Rows are one point carried round by a steady rotation, each followed by how many ticks it has turned.
The counts run from 0 to 452.
[-21.3  40.5  35.0   5.9 -26.1   4.8 -13.9 -19.1  -5.7  -9.2   4.4   3.6
  14.3  -2.1  28.1 -50.2  -1.3 -17.1  25.5  22.9 -38.2  10.0   0.8  25.8
  24.8   6.2  18.1  19.5 -11.2 -18.7 -23.0 -27.2  22.5  33.3   0.3   2.2
  34.3 -15.7 -21.2 -40.7 -24.2 -42.6]  124
[ -1.1   1.5   8.9 -16.2 -38.9  28.2 -22.9  10.4 -15.4 -28.9   0.3  -8.5
   4.6   3.1  -4.9 -22.8   2.8 -19.8  14.0 -16.5 -24.0   7.7  40.0   5.3
  35.2 -27.1  -9.7  61.6  25.2 -33.0 -12.1  -1.5  21.0  -6.7   1.3   5.7
  18.0 -12.0 -33.7  10.5 -44.0 -44.7]  369
[ -8.3  24.1  28.1 -32.4 -24.2  10.3   4.9   8.4 -17.7 -24.3  -1.2  -8.2
 -19.6  27.9  16.2 -24.4 -27.5   2.0  28.5 -23.8 -21.4  -3.7  16.4  26.7
 -16.0  39.8  44.3   4.3 -14.9 -46.3  -9.5  -0.5 -13.3 -11.3  35.6  35.7
   2.7  -2.1 -25.7 -19.0 -16.0 -44.6]  180
[ -2.9  -2.2  41.1 -17.0 -29.4   2.9   1.5  25.0  16.1 -29.3  22.9  20.4
  33.3 -31.1  -2.8 -20.9  -3.0 -16.7  53.4 -28.6  25.5 -11.2  11.0   0.1
 -16.2   7.6 -23.8  63.8  -3.1 -15.4 -22.5   1.1   3.9  21.5  16.5  10.8
   5.7 -14.3  29.9   9.1  10.9 -19.4]  279
[ -2.7  23.8  27.7  -7.9 -25.8  29.0   8.6  12.7  -9.0 -18.0 -20.0   3.3
  41.9  17.6  39.2 -19.5  49.7 -16.4  15.8 -12.8 -23.5   9.4   4.9 -14.6
  29.4 -20.3 -10.8  55.1 -29.8   0.1 -16.5  -8.6  -5.9  25.4  25.1  22.6
  33.8 -17.4  14.6 -18.4  21.6 -26.4]  81
[ -2.6  -8.3  51.1 -31.1 -33.5  25.6  -3.3  49.1 -16.8  -2.9  -7.5 -10.8
   2.5 -18.1  -6.6 -20.2  11.0 -30.5  20.2 -16.0  26.3 -16.8  -5.9   3.8
 -28.0  16.3  29.9  33.7   8.6 -60.6 -10.0   8.6  23.1   1.9  15.9  13.9
  -9.7  -6.1 -17.9 -13.8 -16.6 -37.8]  172
[ -3.5  -2.0  14.0 -10.0 -12.7  -6.7   1.7  22.1 -16.0 -36.8   2.1  -7.0
  52.3  54.0  10.2 -34.1   1.9  12.9 -14.9 -14.7 -17.3  -4.5 -11.8  45.4
  13.5   2.9   0.6  34.8 -15.4 -26.5  17.1   4.4  19.4  52.6   3.0  56.4
  -2.4   8.3 -17.6  -6.8 -16.1 -27.7]  415
[  4.0  42.8 -13.6  -1.3 -51.7   6.4  16.1  13.1  -9.0 -37.8  26.5   4.9
  26.1  23.6 -15.4  -5.5   6.3  -1.6  44.7 -10.1 -10.1 -39.9  15.3  67.2
  -1.9  -4.9   5.1  16.1  10.4 -30.9  12.2  -9.3  -7.6  24.8  -8.0  14.0
 -24.5 -24.3 -24.7 -15.4 -17.9 -22.3]  379
[  5.9   0.8  36.6 -11.2 -31.8  30.7   2.7  21.5  16.5 -28.5  39.2 -16.4
  28.1  -3.5 -18.4 -15.5  19.8 -49.2  26.1 -16.6   7.1 -14.8  11.5 -13.4
  18.7 -23.6  15.4  59.1  -7.3 -21.6  -2.5  24.9  -5.4  -2.6  45.0  17.7
 -11.3 -15.5  10.8 -16.8 -18.6   0.3]  311
[-10.2   6.4   8.6 -31.6 -43.2  -1.4   9.0  27.6 -15.8 -20.7   9.9  -0.8
   0.0 -35.3 -17.3 -18.7   1.1 -46.3  45.6  -3.7  -3.5  -9.7  27.6  17.3
  -0.3   8.1   4.0  39.9   7.6 -48.8  -2.6  19.8  32.4  17.6   6.6  -7.4
  23.1 -24.9 -27.6  -0.7  -6.8 -37.4]  400
[  0.6  23.2   3.1 -12.2 -31.5 -19.8   1.1  -7.0   0.3 -22.9  21.9  28.8
  24.7 -28.5   2.5 -23.5  -7.4  -4.6  64.2   2.7  -9.0 -10.9   6.8  54.8
   3.7  -7.5  -5.5  40.2  18.5 -33.4   1.9 -13.0  11.7  34.2  -3.3  20.8
  -0.8   7.5 -12.8  16.4 -10.9 -48.6]  14
[ -6.4  10.9  55.8  19.4 -14.4  15.1 -28.5 -13.2  16.4 -16.9 -18.6  29.7
  28.9   4.8  11.4 -29.8  -7.4   2.8  32.5 -15.2   5.4   6.5  -4.6  20.6
   8.8  -9.4 -20.3  59.9   8.4 -17.7 -21.2 -51.9  -4.3  18.6   6.0  20.0
 -10.6  -4.9  23.5 -10.2 -18.4 -41.5]  246
[ -0.1  20.0   2.6 -35.4 -45.5  27.8  10.4  38.2 -16.8 -38.7  22.6 -33.7
  25.7  -9.6  20.8   2.1  15.8 -40.3  24.2 -19.3  -7.0  -5.2  30.9  -6.9
   3.7   7.8  10.6  38.3 -26.1 -16.4  -4.0  20.4   0.8  16.7  49.0  16.6
  22.3 -25.9   3.8 -12.5   2.6 -25.6]  425
[  1.4  15.3  46.4  14.6 -24.8   3.2 -11.7   0.6  36.2 -29.9  49.1   6.8
  53.3  10.4  -6.7 -28.9 -11.9 -18.4  26.7  -7.8  17.8 -20.6 -15.0  41.2
  -7.5  -2.3  -0.7  36.1  -7.8 -10.0   0.9 -15.1  -9.0  29.6  13.3  32.3
 -24.8  -6.1  23.8 -22.7 -30.9  -7.2]  272
[  7.2  16.3  21.7   9.5 -18.8   7.5 -18.0  22.1 -26.3  -4.2 -11.4  15.7
  41.5 -10.1  20.2 -18.8   3.3  -4.8  23.0  -5.5   8.8 -26.7  -5.4  35.8
 -20.0  16.6 -19.4  36.9   2.4 -57.0   2.1 -35.3  32.9  38.9 -15.6  33.1
   0.2  11.5   9.5 -12.8 -27.0 -41.3]  133
[ -1.8  -5.4   6.8 -19.4 -37.4   9.4  15.7  38.8 -17.1 -47.2  10.7 -21.8
  26.6  40.3 -26.5 -28.1   6.5 -21.8  -0.7 -32.8  -7.2 -19.2  24.9  13.1
  12.6   0.7   4.4  45.5  -1.9 -26.6  -4.3  38.8  33.4  20.5   1.9  10.4
   2.2 -35.5 -28.4  -0.6 -24.4 -12.7]  29
[-12.5  27.8   5.9 -35.7 -42.6  -3.3   6.5  16.6 -18.3 -31.3 -12.1  -1.7
   5.5 -23.6   7.8  -8.7   1.5 -16.7  47.1   0.2  -4.7   9.4   6.2  55.7
  -5.6  -8.2  17.4  30.2  22.5 -26.4   2.0 -11.7   7.3  14.0  21.7   0.3
 -13.4 -25.1 -37.9  10.9   0.2 -59.6]  405
[  0.4  21.2  48.7  20.5 -17.8  23.1   4.2  21.7  -5.7 -20.5  -2.9 -13.8
  44.6  50.4  15.3 -23.7  17.1   1.9   4.8 -26.5   6.7 -20.4 -20.6   6.4
 -10.3   0.8  12.3  30.7 -33.1 -27.2   0.0 -12.7 -16.5  26.4  30.9  47.0
 -30.9  -4.0  14.1 -41.1  -6.0  -8.9]  189
[  1.5   1.6  14.7 -20.8 -12.8  -0.6   8.8  35.0 -32.3 -20.8 -20.6   4.8
  13.0  -9.3   2.6 -18.5   9.1 -35.1  27.7 -27.6  -8.5   0.8  24.7 -11.2
   5.3   7.7  -8.1  57.0 -14.3 -62.7  -9.9  36.0  26.9  27.8  24.0  27.3
  25.7  -1.6 -16.3   6.2  14.7 -33.0]  54
[ -4.2  35.3  43.7  14.4 -33.2   6.4  14.7 -23.7  18.7  -5.3  20.2  31.2
   4.8   7.0 -12.6 -54.4  -9.6  -8.3  62.8  -7.8 -30.4 -18.3  17.8  25.7
   5.2  19.3   7.9  13.7 -13.7 -18.6 -25.6 -18.0 -15.3  18.6  -9.0   7.1
  26.9   0.3  13.1 -33.9 -10.3 -22.8]  238
[ -5.4  10.7  42.2  20.8 -14.8 -17.9  -5.5  10.0  11.0 -29.3  49.1   1.4
  40.3  -5.8  -8.4 -34.2 -23.1  -1.9  39.3 -24.5  11.3 -31.0   5.0   9.7
  -2.4   3.9  -4.7  51.3 -16.2 -28.6 -29.5  19.5   8.9  37.9  27.3   9.3
 -18.5  -7.4  13.3 -10.3  -6.2   0.6]  274
[-10.5  -2.1  19.8   6.0 -14.5  -0.6 -10.5  15.7 -22.5 -51.5 -27.5  -4.9
  41.6  37.8  -3.4  -9.8   8.7 -33.4 -16.9 -31.6  -7.0   0.3  17.2  20.4
  24.0  -4.9 -19.3  63.6   3.5 -27.9  11.8  -0.3  32.8  27.1  12.0  29.1
 -14.5 -15.0  -6.6  -1.1 -23.2 -30.9]  24
[ 13.1  -9.3  22.3 -29.6 -21.6  10.1   7.2  38.0 -16.7  -9.6  10.3  12.6
  41.4 -28.0   5.1 -22.3  18.7 -23.9  34.3  -7.1  11.2 -10.5  -4.6   4.6
  -1.8 -15.1  -6.3  65.9   1.2 -47.3  11.1  11.6  18.9  38.0  22.0  36.0
  21.2  16.0   2.2  24.7   2.6 -32.0]  52
[ -5.7  16.0  15.5 -20.3 -24.7   0.5 -16.6   7.3  -8.9 -30.2   4.0 -11.8
  34.1  17.4  16.0 -19.0  -0.6   3.6   4.7   6.3  -9.6   8.0 -14.1  64.2
   4.9 -14.3  16.3  31.0   6.2 -24.8  23.7 -22.1  13.3  25.8  20.8  47.7
 -28.4  -2.6 -30.1   3.7 -25.9 -48.2]  411
[-18.5  36.0  11.0  -9.1 -20.4 -16.1   1.2  -5.5  -1.0 -39.3  33.0 -17.5
  19.2  -2.3  20.4 -23.1 -11.3 -33.4  38.7   5.5 -31.9  21.1  14.4  35.7
  20.3  -1.0  30.1  24.5 -28.1 -14.4  -0.5  14.5   1.7  33.7  53.0  23.4
  -2.2 -17.7 -21.4 -17.5   2.1 -25.8]  41
[-11.7  -1.5  52.0 -39.2 -33.4  17.9   5.6  47.3 -21.6  -8.0  -9.5  -8.3
  -8.0 -11.9 -10.7 -37.7   1.6  -4.1  20.6 -18.4  18.9 -12.6   5.3  -1.3
 -29.8  14.3  31.6  29.1   4.9 -55.3 -22.4  21.1  22.0   3.7   8.8   1.4
  10.1  -8.1 -31.7 -12.0  -9.0 -38.3]  173
[-24.1  -7.4  51.0 -22.7 -23.1   8.2  13.3  18.6   9.7 -46.8 -32.9  17.4
   6.7   4.7 -25.1 -24.0   1.7 -34.6  32.6 -36.3   4.8  20.5  14.4   0.2
   5.6   4.2  -9.3  62.2  10.8  -4.3 -25.8   1.0   6.5   9.3   9.3  -2.2
  15.9 -38.2  18.6   4.2  15.9 -35.2]  283
[-12.5  22.0  34.5 -15.6 -23.6   4.3   9.1   5.9  -5.1  -4.4   4.9 -11.8
  16.0  -3.6  -4.0 -39.4  14.1 -47.3  26.6  14.0 -33.1  11.5  -6.9  11.4
  25.5  -0.9  51.1  23.1 -23.8 -29.1   8.2  20.1  12.8  32.6  25.6  17.4
  22.6 -16.3 -32.6 -40.8  -6.2 -28.3]  433
[-21.7  29.5  40.4  32.3 -16.8 -12.0  -7.0 -13.8  23.7 -46.8  35.8 -10.5
  19.1  36.3  -9.6 -37.7 -32.0  -7.3  23.0 -18.2 -17.0  -9.9   7.2  28.1
  15.6   7.9  17.8  26.7 -19.8 -11.7 -16.6   3.8  -3.7  27.8  25.4  15.1
 -21.0 -20.8  -7.8 -34.2 -27.6  -8.9]  269
[-18.0  20.8  35.6 -30.8 -52.9  42.7  -3.8  31.4  -2.5 -36.3  -8.3 -18.4
  18.8  29.0  14.8 -18.9  15.0 -16.0 -11.4  -7.4   0.9  -4.8   0.2  30.1
 -10.0   8.4  10.4  20.9   5.2   0.4   1.7 -33.4  12.2   1.1  -8.4  14.7
   5.4 -47.4 -11.2 -24.0 -36.6 -44.1]  145
[ -7.1  23.9  20.1  -0.7 -45.3  -4.7   5.3   7.7   4.2 -19.3  37.2   2.7
  21.5 -35.5 -28.8 -17.2   6.8 -28.8  54.0   9.2  -3.5 -18.8   8.0  35.2
  12.2 -25.1  21.0  40.1  15.9 -25.8  -7.8   9.4  15.5  29.0   3.0 -20.5
  -7.7 -26.6 -24.9 -13.0 -19.9 -21.0]  8
[  0.0  -3.7  49.4 -16.0 -29.1  29.1   7.7  16.9  20.6 -38.5   4.9  -4.3
  46.9  30.0  -6.9 -24.1  30.1 -25.0   9.6 -26.8   6.0  11.1  -3.3  -1.8
  19.5 -27.3   1.0  65.8  -6.6   8.1  -6.6   2.8 -21.7  11.9  30.2  27.6
  -1.1 -26.5  19.6  -8.8   3.1 -11.0]  309
[-13.6  16.2  52.2  16.4 -25.6   0.3  -2.9  -5.2  28.4 -33.7  30.0  11.5
  52.7  27.7  -6.9 -40.5  -7.6   1.2  25.1 -12.4   6.7 -13.1 -19.0  45.4
   1.4 -10.7   0.2  41.8 -11.6  11.0 -16.7 -16.9  -6.8  38.1  10.6  19.9
 -17.6 -20.4  13.1 -29.6 -11.0  -7.1]  271
[-17.2  48.3  21.0  -2.4 -44.8  12.6  -9.6   6.4 -12.9 -13.1  19.7 -10.3
   4.6 -37.1  31.5 -18.9   2.8 -13.6  46.9  17.4 -13.8  -0.3  15.5  23.7
   9.3 -11.2  18.3  17.1  -6.4 -18.8 -30.4 -20.2   6.6  18.0  21.6 -21.1
  11.1 -37.5 -26.1 -39.1  -8.2 -39.9]  122
[ -6.5  24.2  16.2 -23.7 -51.7  29.8   2.2  18.4  12.4 -47.0  18.9  -6.4
  -4.1  13.8 -15.7  -3.8 -15.7 -15.0  35.1 -31.2   5.1 -30.2  39.4  38.7
 -11.7  24.6  -1.2  26.5  20.5 -24.6 -13.8 -17.6  -6.5 -23.3  -2.2   6.7
 -13.6 -35.3   2.6  -9.1 -32.5 -40.0]  260
